Rows are one point carried round by a steady rotation, each followed by how many ticks it has turned.
The counts run from 0 to 79.
[117  97 148 170 138 160 113 176 108 142 140 145] : 76
[118 108 138 131 114 180 135 187 117 131 151 123] : 28
[132 111 149 151 111 168 104 194 108 132 131 140] : 43
[ 76 129 145 104  83 124 158 174 125 151 126 128] : 9
[ 81 113 132 112  87 156 154 159 108 143 124 122] : 24
[ 89 128 143 106  83 131 150 178 126 147 135 123] : 49
[ 73 103 148 140 125 111 157 153 123 171 147 145] : 70
[106  85 139 160 123 177 128 160  97 132 130 144] : 14
[127 113 153 140  95 168 110 192 107 127 129 139] : 3
[117 116 146 123 105 172 138 193 116 132 156 122] : 75
[ 71 105 137 115 112 140 171 156 119 153 148 124] : 78
[ 97 112 144 119 117 157 162 180 131 142 168 120] : 60
[118  98 143 140 116 182 131 183 107 131 155 126] : 68
[122 117 150 155  97 141 101 187 108 138 107 152] : 18
[ 83  96 145 164 134 116 133 152 108 164 124 159] : 15
[103 121 162 136 131 111 136 188 142 159 166 141] : 12
[ 68 106 146 135 119 108 160 152 119 168 141 142] : 23
[107 118 157 148 103 103 112 180 120 152 109 156] : 73
[ 94  95 143 165 112 132 121 154  96 154 103 155] : 0
[ 99 113 152 136 135 114 146 184 139 157 173 133] : 52
[108 109 143 146  88 147 108 171  97 133 100 151] : 25
[ 81 123 155 131 105  94 136 166 124 161 122 146] : 1
[ 87  89 150 171 141 127 127 153 103 159 129 161] : 62
[106  94 139 153 122 185 133 174 103 133 148 134] : 21
[ 95  90 139 164 118 147 122 156  89 149 107 155] : 47
[ 91  90 135 130 107 181 157 155 102 143 143 129] : 46
[116 125 149 117  95 168 133 188 121 130 152 119] : 35
[ 88 118 136 112  78 154 143 166 106 137 122 126] : 64
[ 95 101 134 128 112 176 158 170 119 139 164 121] : 53
[115 113 144 147  93 152 103 184 101 139 101 151] : 65
[ 97 105 144 121 119 175 162 175 127 139 171 117] : 13
[ 78 112 148 145 108  95 136 163 120 165 117 153] : 48
[ 80 128 151 129  99  95 137 177 126 157 126 148] : 41
[107 124 161 149 111  97 114 185 122 147 121 150] : 26
[120 116 148 128  91 165 115 190 105 129 121 136] : 50
[121 120 154 159 110 135  98 189 109 135 116 155] : 58
[123 111 164 159 130 126 107 190 120 143 135 151] : 51
[120  98 154 164 130 165 111 182 105 135 141 144] : 36
[ 83 105 151 126 132 123 161 170 130 156 171 133] : 45
[ 93 102 145 164 108 127 114 158  97 149  96 155] : 40
[ 86  99 148 158 149 110 146 163 123 164 150 146] : 77
[ 95 134 155 115 100 100 139 192 137 150 136 132] : 34
[104 119 141 115  76 163 124 177 105 132 114 126] : 57
[101 131 145 103  85 149 137 186 122 138 137 120] : 42
[ 87 113 149 132 137 126 155 178 137 157 176 128] : 5
[ 97  90 150 171 136 133 126 157 107 157 134 160] : 22
[ 73 111 131 116 103 150 166 158 114 154 138 123] : 31
[105 121 163 145 128 104 128 192 145 154 155 141] : 59
[113 108 159 168 145 117 115 186 127 152 154 146] : 44
[109  88 147 177 142 146 120 163 102 154 136 154] : 69
[ 94 118 137 118  78 159 135 173 102 130 117 129] : 17
[ 75 110 136 111  89 149 162 158 108 150 132 124] : 71
[ 77 106 148 149 113 102 138 151 113 163 114 152] : 8
[ 71 125 139 111  90 118 154 165 124 152 128 130] : 56
[121 118 160 163 119 132  96 187 112 141 126 152] : 11
[117 114 157 162 136 125 109 191 121 147 146 153] : 4
[ 67 116 143 115  97 114 164 158 119 161 125 131] : 16
[ 97 132 156 113 106 123 142 194 139 148 158 129] : 27
[108 124 167 139 126  99 121 191 137 153 144 143] : 19
[ 94  85 135 170 126 159 127 153  90 152 117 154] : 7
[ 94  98 134 141  90 164 127 161  91 140 105 139] : 32
[ 97 106 154 161 146 112 133 169 131 163 151 152] : 37
[116  90 149 174 140 148 118 169 105 147 143 157] : 29
[ 91  96 133 130 117 172 160 157 107 137 151 122] : 6
[105 124 151 116 114 150 153 186 136 140 170 124] : 20
[ 65 115 150 122 108 113 159 155 122 170 136 140] : 63
[104 105 136 145  87 159 118 166  90 140 101 144] : 72
[ 82 104 147 155 123 108 134 152 113 169 119 156] : 55
[ 76 108 137 122 117 144 172 157 122 151 158 127] : 38
[ 99  79 136 160 125 167 125 155  95 148 127 145] : 54
[ 91  90 128 138 100 176 142 148  93 137 118 135] : 39
[100 131 155 118 101 113 145 194 138 146 153 129] : 74
[101 129 152 115 113 140 148 188 136 145 161 120] : 67
[103 123 164 143 116  99 110 192 133 154 132 147] : 66
[101 130 145 103  81 142 143 179 123 140 134 119] : 2
[ 95 114 153 151 105 105 111 177 110 154 108 162] : 33
[ 78 102 150 152 138 110 154 160 127 164 147 143] : 30
[106  84 141 151 125 186 134 162 102 137 142 141] : 61
[ 87  97 133 137  92 173 132 153  89 141 114 136] : 79
